a = ((5185, 3125, 1694, 2110, 2595, 1921), (8030, 1685, 1862, 1693, 1660, 1701), (2857, 2096, 1705, 2042, 4304, 3625), (7555, 1730, 1896, 2147, 1685, 1616), (4268, 3048, 1703, 1841, 3146, 2624), (7089, 1953, 2094, 1949, 1869, 1675), (6807, 1744, 2073, 2045, 1994, 1967), (7733, 1738, 1971, 1781, 1715, 1691), (5379, 1694, 2016, 3957, 1930, 1653), (7385, 2229, 1732, 1881, 1761, 1642), (3991, 2062, 1970, 2140, 3689, 2778), (2961, 1979, 1979, 4629, 3395, 1686), (3774, 2896, 1622, 1754, 2879, 3704), (5978, 3081, 1611, 1944, 2044, 1972), (7397, 1965, 1776, 1705, 1830, 1956))
Indices start at 0.
(0, 0) => 5185
(0, 5) => 1921
(11, 1) => 1979
(12, 3) => 1754
(3, 2) => 1896
(2, 4) => 4304
(3, 0) => 7555
(12, 1) => 2896
(1, 4) => 1660
(7, 2) => 1971
(2, 0) => 2857
(13, 0) => 5978
(1, 3) => 1693
(1, 0) => 8030
(3, 5) => 1616
(4, 3) => 1841
(11, 0) => 2961
(10, 3) => 2140
(11, 2) => 1979
(8, 3) => 3957
(7, 1) => 1738
(3, 4) => 1685
(9, 1) => 2229
(5, 3) => 1949
(10, 5) => 2778
(7, 5) => 1691
(11, 4) => 3395
(6, 3) => 2045
(8, 0) => 5379
(1, 5) => 1701
(4, 2) => 1703

W =
[0.947 1.592 -3.016 -3.803 4.509 3.054 -2.177 1.463 -3.670 -0.464]
[0.484 1.499 2.076 1.845 0.943 -1.154 3.522 -1.197 1.643 -0.255]
[-1.892 1.491 1.533 -0.232 4.335 1.846 0.977 -1.273 0.931 2.819]
[-1.863 -4.080 -2.496 -2.800 -2.623 0.344 -1.843 -1.707 -3.758 3.534]
[2.005 2.141 -1.968 -1.826 2.677 0.151 -2.200 3.386 -0.879 2.023]
[-2.652 0.344 1.243 2.758 0.433 0.789 1.403 -1.646 2.009 -0.023]
[3.910 -1.871 -0.227 -3.904 -0.059 2.612 -1.309 1.509 -2.702 0.977]
[-3.421 2.734 -4.655 -2.292 -2.199 2.263 -3.275 -1.916 -3.307 0.421]
[-2.463 -0.544 -1.062 -2.914 -0.138 3.784 -0.591 -1.732 -0.039 0.951]
[1.510 -1.976 2.016 0.002 -2.385 1.119 2.401 2.283 2.952 -0.018]
W[0,0] => 0.947
W[3] => [-1.863, -4.080, -2.496, -2.800, -2.623, 0.344, -1.843, -1.707, -3.758, 3.534]
W[0,6] => -2.177
W[6,4] => -0.059
W[:, 0] => [0.947, 0.484, -1.892, -1.863, 2.005, -2.652, 3.910, -3.421, -2.463, 1.510]
W[2,2] => 1.533
W[4,1] => 2.141
W[6,2] => -0.227
W[5] => [-2.652, 0.344, 1.243, 2.758, 0.433, 0.789, 1.403, -1.646, 2.009, -0.023]
W[5,2] => 1.243
W[:, 4] => [4.509, 0.943, 4.335, -2.623, 2.677, 0.433, -0.059, -2.199, -0.138, -2.385]
W[3,8] => -3.758
W[4,4] => 2.677
W[:, 7] => [1.463, -1.197, -1.273, -1.707, 3.386, -1.646, 1.509, -1.916, -1.732, 2.283]
W[2,3] => -0.232
W[9,8] => 2.952
W[7,8] => -3.307
W[5,9] => -0.023
W[1,8] => 1.643
W[9,3] => 0.002
W[4] => [2.005, 2.141, -1.968, -1.826, 2.677, 0.151, -2.200, 3.386, -0.879, 2.023]
W[1,9] => -0.255
W[3,2] => -2.496
W[1,4] => 0.943
W[2,7] => -1.273
W[8,2] => -1.062
W[5,1] => 0.344
W[:, 5] => [3.054, -1.154, 1.846, 0.344, 0.151, 0.789, 2.612, 2.263, 3.784, 1.119]
W[6,9] => 0.977
W[2,6] => 0.977
W[1] => [0.484, 1.499, 2.076, 1.845, 0.943, -1.154, 3.522, -1.197, 1.643, -0.255]

B =
[0.638 4.320 -1.220 -1.660 5.260 -0.150]
[0.114 4.251 -1.646 -1.966 5.438 -0.560]
[-0.776 3.978 -1.595 -1.163 5.473 -1.533]
[-0.401 4.033 -1.395 -1.547 5.348 -1.531]
[-0.558 3.936 -1.658 -1.395 5.570 -0.959]
[-1.052 3.449 -1.539 -1.082 5.295 -1.598]
[0.450 4.173 -1.388 -1.616 5.075 -0.212]
[-1.457 3.923 -1.271 -0.937 4.388 -1.722]
[0.108 4.136 -1.387 -1.244 5.363 -1.047]
[0.379 4.360 -1.356 -1.761 5.272 -0.610]
Rows and columns are counted from 0.
(0, 0): 0.638
(0, 3): -1.660
(3, 0): -0.401
(3, 2): -1.395
(7, 3): -0.937
(9, 0): 0.379
(3, 3): -1.547
(4, 3): -1.395
(9, 5): -0.610
(4, 0): -0.558
(2, 0): -0.776
(1, 0): 0.114
(2, 3): -1.163
(8, 5): -1.047
(1, 5): -0.560
(9, 3): -1.761
(1, 2): -1.646
(6, 4): 5.075
(5, 4): 5.295
(5, 1): 3.449
(1, 3): -1.966
(2, 4): 5.473
(1, 4): 5.438
(6, 3): -1.616
(2, 5): -1.533
(7, 4): 4.388
(7, 0): -1.457
(8, 3): -1.244
(5, 3): -1.082
(8, 4): 5.363
(3, 5): -1.531
(3, 1): 4.033
(3, 4): 5.348
(6, 2): -1.388
